In the rows, 128 means zero.
Rotation paths and how fast each direction turns (degrees each step)
Each turn is a multiple of 5 degrees from 10 to 175, or 0.
Each row of a path follows its step; steps can be skipped.
path 1
step 0: [126 132 120 110 137 123 137 134 112 120 139 128 137 125 111 130 128 128
 130 121 118 127 115 134 122 127 120 132 137 121 128 122 123 134 131 144
 126 120 105]
step 2: [127 121 136 145 121 134 127 132 136 115 120 139 124 136 131 127 127 142
 116 122 131 128 121 136 123 147 111 125 126 134 126 133 128 121 131 132
 131 126 104]
step 3: [124 141 134 140 109 127 123 146 124 126 130 123 116 118 126 127 128 126
 124 121 131 134 125 131 121 136 137 143 130 130 111 130 138 139 138 127
 128 140 111]
step 4: [135 138 111 135 127 122 134 138 126 139 122 116 128 121 122 121 126 121
 134 146 139 131 131 129 116 131 116 125 139 139 130 123 126 133 143 135
 118 137 113]
step 5: [126 134 124 110 134 126 131 131 130 116 104 115 130 115 130 117 119 121
 139 134 127 119 116 133 128 125 117 122 121 132 119 128 122 124 122 135
 139 135 113]
step 7: [124 122 138 139 147 133 133 133 107 129 120 126 122 114 124 132 147 128
 117 119 122 136 118 121 118 138 118 127 121 124 135 135 127 135 127 122
 126 131 115]
step 9: [124 116 122 140 140 115 137 119 122 119 118 125 139 137 138 126 118 122
 127 144 135 136 126 145 119 137 124 132 138 133 130 122 128 124 118 138
 120 120 125]
step 10: [123 114 140 132 128 122 136 130 127 117 123 130 139 121 131 119 107 141
 126 124 119 130 121 136 119 135 127 145 116 130 112 139 132 131 128 139
 139 125 125]
step 11: [128 130 130 141 117 128 128 130 114 136 136 145 124 119 114 120 113 131
 133 122 130 137 129 126 105 133 118 142 135 119 126 122 128 141 131 128
 130 126 126]
Directions:
[128 125 120 125 130 126 130 132 130 124 130 130 130 126 127 129 130 124
 132 129 134 130 124 129 129 124 128 126 132 129 129 132 129 126 127 127
 128 128 128] | 90
[126 123 134 129 124 131 130 125 131 129 128 133 126 125 127 130 127 127
 129 127 133 129 124 126 124 129 127 125 123 127 126 131 130 129 128 125
 129 127 128] | 85
[125 132 130 124 130 133 126 129 125 126 131 129 126 131 130 128 125 130
 134 123 129 125 124 130 125 126 133 128 130 131 125 126 129 129 127 128
 129 131 128] | 140
[132 126 131 120 127 130 131 129 126 124 124 126 131 127 127 127 132 133
 123 128 127 128 125 129 127 126 128 129 128 131 126 129 128 126 131 125
 129 125 126] | 145
[128 126 129 131 131 126 127 132 129 128 130 134 126 127 128 131 129 129
 128 128 121 131 130 131 129 124 127 131 125 131 123 129 129 128 129 124
 126 131 127] | 95
[127 125 128 128 124 125 126 131 124 129 125 131 128 133 131 131 134 132
 128 129 129 128 126 129 130 128 130 128 125 127 131 127 133 128 125 134
 126 129 127] | 55
path 2
step 0: [131 131 136 120 141 136 118 113 121 147 131 128 133 120 127 132 131 119
 150 128 131 133 126 124 136 120 134 136 124 127 139 125 140 129 115 126
 132 140 138]
step 2: [125 131 131 140 128 140 128 116 138 119 130 144 122 124 126 119 121 124
 109 135 140 139 135 127 123 140 123 127 133 140 123 130 127 127 111 123
 145 134 130]
step 4: [120 136 130 123 141 129 129 118 126 121 137 127 123 119 138 127 126 117
 134 142 128 121 120 131 138 127 136 143 123 124 136 119 115 133 125 145
 115 139 147]
step 6: [139 140 131 135 142 123 130 107 131 133 137 124 132 128 117 127 126 129
 122 126 132 131 126 125 121 122 128 114 135 143 132 121 130 139 118 138
 148 121 128]
step 7: [132 133 141 140 139 127 136 119 127 145 128 120 131 128 120 113 125 125
 129 128 127 126 123 127 121 120 109 149 137 133 120 125 126 127 117 142
 133 131 137]
step 8: [123 133 131 137 130 128 135 125 128 134 121 122 122 129 128 121 118 112
 120 132 136 113 136 127 128 130 134 148 127 122 134 131 125 131 110 138
 120 149 117]
step 9: [129 131 122 126 139 137 111 118 127 132 118 124 129 130 114 137 123 118
 112 135 137 128 134 124 124 131 140 134 117 134 140 125 132 148 120 118
 128 141 128]
step 10: [133 118 125 110 140 137 128 107 127 132 129 133 121 117 119 128 137 124
 119 135 130 127 121 129 121 116 127 139 129 143 131 124 143 141 122 126
 130 119 136]
step 11: [120 130 140 120 143 133 136 133 129 130 137 142 122 111 132 116 131 113
 136 128 136 128 123 126 127 125 126 135 125 131 121 126 141 124 105 135
 138 127 133]
Directions:
[129 132 128 128 128 122 131 128 124 132 124 126 130 130 124 130 129 130
 124 124 127 125 125 129 124 125 128 130 125 128 126 127 132 130 125 128
 125 131 124] | 35
[130 130 129 128 124 127 127 126 127 128 126 130 123 128 126 128 126 125
 129 127 125 123 123 130 130 131 128 125 128 130 134 124 131 127 127 123
 130 124 130] | 80
[129 127 128 125 127 127 129 128 128 131 133 126 131 129 127 133 122 128
 123 128 126 134 130 124 126 135 129 126 126 127 131 128 128 128 125 127
 130 126 127] | 110
[121 124 132 127 127 133 129 125 128 129 130 130 129 130 130 134 131 126
 127 130 126 125 129 129 129 127 126 126 124 130 124 130 133 126 126 124
 129 131 129] | 35
path 3
step 1: [136 143 134 119 115 140 126 131 131 115 128 138 126 134 123 131 127 124
 126 128 121 146 140 129 119 129 130 144 125 140 116 119 126 147 135 128
 121 137 136]
step 2: [141 144 140 141 135 118 122 135 134 131 132 135 119 138 130 127 113 139
 135 126 121 134 117 131 141 132 115 126 128 110 130 124 125 127 125 123
 131 135 118]
step 4: [136 133 116 128 127 117 128 119 128 128 115 133 128 115 127 122 144 119
 136 128 114 130 149 119 120 131 142 122 128 116 130 120 124 131 144 128
 130 135 123]
step 5: [144 120 127 134 113 133 128 127 125 129 125 145 105 142 128 135 119 126
 116 130 135 123 130 135 129 124 129 119 120 124 116 136 116 144 125 130
 132 131 123]
step 6: [121 136 124 125 144 127 122 140 118 121 114 127 115 119 127 138 109 130
 126 133 125 131 123 131 143 123 124 119 121 122 137 133 135 114 137 136
 128 115 133]
step 7: [136 122 131 117 123 142 134 124 120 125 117 118 142 135 146 133 125 125
 137 152 123 131 138 123 122 137 134 130 124 132 127 117 137 131 131 118
 127 123 132]
step 8: [125 128 128 149 135 135 132 121 128 134 126 119 118 133 135 120 132 129
 136 119 130 133 145 135 143 133 122 121 137 120 131 117 113 145 134 125
 135 138 136]
step 9: [122 131 121 129 126 123 139 140 116 125 124 129 115 132 129 118 129 127
 111 127 134 134 124 122 125 119 114 118 110 133 125 120 140 130 108 135
 123 137 134]
step 10: [128 128 129 113 131 138 130 141 132 120 132 132 126 118 128 106 125 125
 129 130 116 143 127 128 124 149 137 130 116 115 133 125 124 116 138 130
 122 118 128]
Directions:
[128 132 127 129 123 122 128 122 130 130 130 130 126 127 126 133 127 126
 130 130 123 124 128 127 127 130 130 128 126 127 126 131 126 126 128 132
 124 126 123] | 40
path 4
step 0: [124 138 131 122 128 127 123 120 139 135 133 136 122 124 117 141 126 138
 133 127 123 134 146 144 125 139 131 125 140 119 127 124 145 121 126 131
 126 137 129]
step 1: [124 119 124 131 129 126 110 113 133 133 112 123 126 129 135 125 137 120
 113 127 147 133 136 133 135 140 130 117 133 127 123 125 124 124 126 126
 134 134 123]
step 2: [131 126 128 116 125 117 128 138 126 128 129 145 133 133 134 119 138 118
 122 119 142 132 132 123 120 134 140 139 110 124 136 123 119 133 122 123
 133 126 134]
step 3: [119 130 119 121 129 129 125 124 127 127 140 124 131 142 117 129 124 125
 136 137 127 121 131 134 117 122 136 134 112 137 139 119 137 135 148 121
 133 125 124]
step 5: [125 122 131 133 123 124 130 128 116 127 135 133 130 122 125 130 133 127
 131 127 141 140 112 115 130 132 103 128 133 120 118 124 122 129 131 117
 125 115 129]
step 7: [128 115 140 130 128 129 145 129 145 125 117 120 134 127 131 126 119 149
 128 138 125 134 133 129 126 119 132 116 132 137 128 131 133 137 134 122
 135 137 128]
step 8: [127 126 123 136 118 134 126 127 135 118 118 126 125 106 132 123 131 126
 124 127 119 119 123 122 135 126 127 128 121 142 125 144 106 126 122 121
 131 127 128]
step 10: [116 140 125 119 137 133 121 128 129 142 122 118 124 133 119 121 111 133
 123 127 112 130 122 140 131 130 125 131 143 132 135 123 134 130 123 138
 120 135 128]
step 11: [128 129 117 122 139 120 134 130 139 123 118 120 112 116 134 139 133 124
 123 122 128 129 133 126 143 139 127 124 139 113 126 119 127 131 122 128
 131 141 135]
Directions:
[126 127 129 130 126 131 128 130 134 130 131 128 124 130 126 129 125 123
 129 131 127 131 128 128 128 129 126 129 129 123 125 127 124 131 131 135
 126 126 129] | 65
[127 125 127 128 123 129 131 129 129 127 127 130 128 133 131 123 127 126
 131 129 128 123 133 131 127 127 131 129 129 130 131 130 122 129 127 125
 133 126 125] | 65
[126 126 127 126 122 129 126 124 125 129 134 128 130 128 131 130 128 128
 126 127 119 126 126 126 128 127 126 132 126 129 125 130 130 129 129 131
 132 129 128] | 70
path 5
step 1: [130 133 125 132 128 131 139 129 138 112 135 108 113 128 118 127 140 134
 129 124 118 124 121 135 120 115 149 131 114 116 119 123 125 126 126 129
 131 135 136]
step 2: [128 134 138 119 135 141 127 133 126 121 139 126 117 131 108 126 123 137
 122 128 116 114 130 123 123 120 130 130 119 130 135 130 110 131 138 106
 134 118 125]
step 4: [132 115 124 128 130 130 128 131 124 110 133 114 131 123 127 118 132 138
 125 128 146 117 112 119 108 124 128 125 131 129 117 127 133 118 133 113
 134 136 133]
step 5: [125 129 138 133 127 138 120 111 117 120 137 121 138 128 119 138 126 144
 110 128 128 131 131 135 115 136 119 124 130 134 118 139 119 117 123 113
 120 124 127]
step 6: [135 121 132 139 109 126 135 128 119 125 128 121 130 132 112 141 136 131
 130 120 132 128 134 135 128 126 131 138 124 128 111 118 131 110 137 125
 113 135 111]
step 7: [147 118 137 133 126 117 130 135 118 135 129 130 122 132 127 142 131 130
 122 123 148 107 127 139 121 116 125 126 116 131 124 127 113 131 128 114
 129 132 132]
step 8: [123 136 125 133 123 126 132 129 131 136 135 131 123 128 124 119 138 130
 109 113 129 125 117 154 125 135 128 127 117 124 121 138 105 122 124 128
 117 131 131]
step 9: [127 131 125 128 123 126 139 126 126 119 146 138 121 120 118 117 139 142
 138 118 134 113 124 135 133 121 138 147 130 129 115 132 119 125 142 133
 133 124 119]
step 10: [119 126 138 123 128 108 127 122 130 123 133 132 122 117 116 126 122 134
 134 123 139 123 147 133 118 125 120 138 115 123 130 138 115 122 127 119
 140 114 140]
Directions:
[129 127 129 130 129 124 127 133 123 128 127 132 126 130 126 127 126 129
 132 128 129 130 130 126 129 132 123 129 123 122 130 122 129 129 128 124
 127 129 127] | 95
path 6
step 0: [128 140 125 126 134 131 114 134 129 128 134 128 114 135 131 135 123 114
 129 123 139 126 128 141 133 123 137 138 121 123 128 142 127 115 118 131
 129 133 128]
step 2: [109 134 120 134 124 124 131 128 119 124 146 141 139 131 133 123 119 134
 139 132 125 117 134 124 138 131 132 136 126 126 123 125 126 120 127 137
 127 123 124]
step 3: [127 127 126 124 132 114 129 141 140 126 130 131 129 131 130 125 124 110
 136 129 130 117 138 139 129 121 140 135 128 128 131 131 135 115 115 125
 125 130 137]
step 4: [133 132 128 138 129 138 133 122 140 124 133 123 132 119 125 134 122 131
 127 129 133 139 147 125 131 136 140 144 128 129 122 131 136 127 120 128
 136 125 140]
step 5: [111 136 116 140 127 136 128 122 126 126 148 122 128 132 136 130 122 124
 131 126 124 127 127 129 127 110 128 140 128 125 121 131 130 120 136 138
 132 132 134]
step 6: [123 132 120 129 125 133 126 150 128 132 121 130 127 128 117 129 118 115
 138 122 134 119 122 135 135 126 125 137 140 126 124 123 133 119 119 129
 131 127 144]
step 8: [116 125 127 135 136 128 134 125 133 130 138 121 122 119 143 119 127 121
 136 125 126 112 135 137 120 125 138 134 121 123 118 123 124 122 131 139
 133 126 133]
step 10: [131 144 122 134 110 129 123 123 135 138 135 136 127 128 118 129 125 121
 131 132 135 131 146 126 121 126 133 133 126 124 125 137 133 120 133 140
 124 138 133]
step 11: [111 130 122 145 125 129 127 127 132 128 119 118 119 122 126 118 130 128
 140 111 133 121 135 129 131 120 133 136 125 125 120 132 121 121 120 133
 125 121 131]
Directions:
[121 130 129 127 127 132 125 130 126 128 125 124 127 130 123 129 127 128
 129 126 128 130 122 132 132 132 129 126 125 127 125 126 131 126 130 130
 126 127 125] | 65
[125 124 128 129 129 131 129 131 129 128 121 126 126 125 130 126 129 124
 130 124 129 127 132 131 127 126 126 124 126 133 132 126 127 127 127 125
 128 129 133] | 140
[134 131 129 127 125 133 128 127 125 130 124 128 130 124 128 130 130 126
 130 128 127 129 130 127 128 129 133 130 128 127 131 127 136 130 127 127
 127 133 126] | 120
[128 126 129 133 130 127 131 125 130 124 128 126 129 133 125 127 129 125
 129 127 125 131 128 125 130 126 125 130 132 132 123 128 135 127 126 127
 124 130 127] | 45
path 7
step 0: [121 106 127 130 121 127 121 127 126 138 144 122 134 128 123 113 134 120
 136 129 141 136 130 131 123 117 115 131 129 116 126 128 114 132 143 146
 136 118 122]
step 1: [126 128 140 136 129 140 128 126 118 136 106 138 127 125 126 128 144 132
 124 127 136 124 141 123 122 125 129 122 134 131 126 126 110 150 141 140
 135 134 119]
step 2: [119 125 131 133 130 131 125 136 109 128 109 136 133 126 156 118 129 130
 134 107 124 132 128 122 125 129 121 130 135 118 139 124 128 132 118 122
 133 119 128]
step 3: [110 122 121 137 124 127 105 129 130 126 120 125 127 121 126 113 127 110
 135 125 112 148 136 128 132 118 134 130 131 125 114 120 132 128 121 130
 135 133 129]
step 4: [118 135 121 141 127 115 126 121 120 139 112 122 116 121 134 140 137 121
 135 137 136 128 130 135 134 128 142 116 113 132 113 115 126 130 134 126
 118 119 122]
step 7: [117 130 126 115 116 131 130 129 111 131 119 133 117 135 133 123 136 137
 129 129 129 122 123 123 129 139 129 117 124 120 134 108 109 112 133 146
 133 119 123]
step 8: [124 128 129 129 136 136 116 111 132 125 129 123 129 126 131 131 141 141
 128 113 112 147 135 127 122 120 131 124 130 124 140 126 108 124 119 129
 143 118 117]
step 10: [109 127 110 126 125 122 110 131 115 125 135 118 116 114 129 136 126 127
 131 120 128 122 116 123 129 139 124 120 135 117 125 129 136 134 127 140
 117 124 113]
step 11: [131 122 124 138 148 132 118 114 140 129 124 113 121 121 137 127 129 125
 144 129 136 123 117 127 141 117 131 136 128 123 122 137 114 131 132 144
 132 129 118]
Directions:
[127 131 130 131 125 129 129 135 129 134 126 128 127 125 131 124 130 128
 130 129 128 130 132 130 126 123 123 133 126 129 128 127 130 129 130 127
 125 131 127] | 25
[131 130 128 130 129 127 130 127 133 130 128 130 128 130 128 128 133 121
 131 128 125 127 131 124 130 127 134 126 132 131 130 131 126 129 130 130
 127 133 127] | 140
[130 127 129 128 128 129 132 133 127 124 130 126 126 130 128 123 131 130
 131 130 130 129 125 127 128 128 127 122 125 126 130 129 123 132 130 127
 133 131 129] | 60
path 8
step 1: [121 117 134 132 129 130 143 133 123 131 126 126 112 135 128 130 131 136
 133 130 132 125 127 128 126 122 131 140 117 129 112 130 110 143 116 130
 136 131 124]
step 3: [126 123 142 134 134 128 136 119 125 133 138 120 114 128 123 136 130 133
 124 111 133 137 133 122 123 125 111 127 125 135 117 131 121 118 119 119
 133 123 127]
step 5: [133 122 140 127 133 132 144 136 128 131 132 116 123 130 129 144 126 127
 138 120 123 136 129 130 132 118 124 119 142 121 127 126 127 136 119 122
 146 136 130]
step 6: [127 115 141 123 126 110 134 125 126 130 134 118 123 138 123 125 129 131
 142 112 123 120 126 115 123 135 120 124 129 128 130 126 126 132 118 133
 142 129 132]
step 7: [132 130 142 122 126 122 128 125 132 120 127 113 120 138 127 125 120 133
 135 125 129 125 126 130 125 122 127 128 127 128 103 128 118 139 136 125
 147 122 133]
step 8: [119 127 132 128 132 128 144 122 140 131 132 117 131 145 118 141 117 136
 132 121 127 137 117 120 127 133 126 133 140 124 116 131 133 134 133 135
 134 123 125]
step 9: [128 129 124 139 126 128 139 127 141 135 141 113 119 141 126 135 127 133
 131 123 131 123 129 124 115 127 119 123 122 145 121 131 127 129 128 132
 137 138 137]
step 10: [119 128 122 133 119 120 129 138 129 124 134 117 117 146 124 133 121 117
 129 124 130 138 126 125 135 124 121 140 122 130 128 127 123 131 133 127
 150 129 134]
step 11: [122 127 126 134 120 137 144 130 115 124 131 105 120 130 124 130 133 135
 131 121 131 138 114 113 132 123 130 125 129 127 125 128 128 139 126 125
 136 131 132]
Directions:
[132 124 126 127 132 127 127 131 121 126 130 129 126 127 127 128 129 124
 130 128 127 129 124 127 129 127 130 125 126 126 133 130 127 132 129 129
 131 132 133] | 65
[129 129 130 130 129 133 130 129 124 131 132 126 132 126 127 130 126 128
 132 122 127 128 128 123 129 129 126 125 128 128 127 125 131 126 127 132
 122 126 129] | 125
[125 124 125 127 128 127 130 131 133 132 125 126 128 125 130 130 130 132
 128 128 125 131 122 129 129 125 127 123 131 125 130 128 127 128 132 127
 126 124 129] | 120
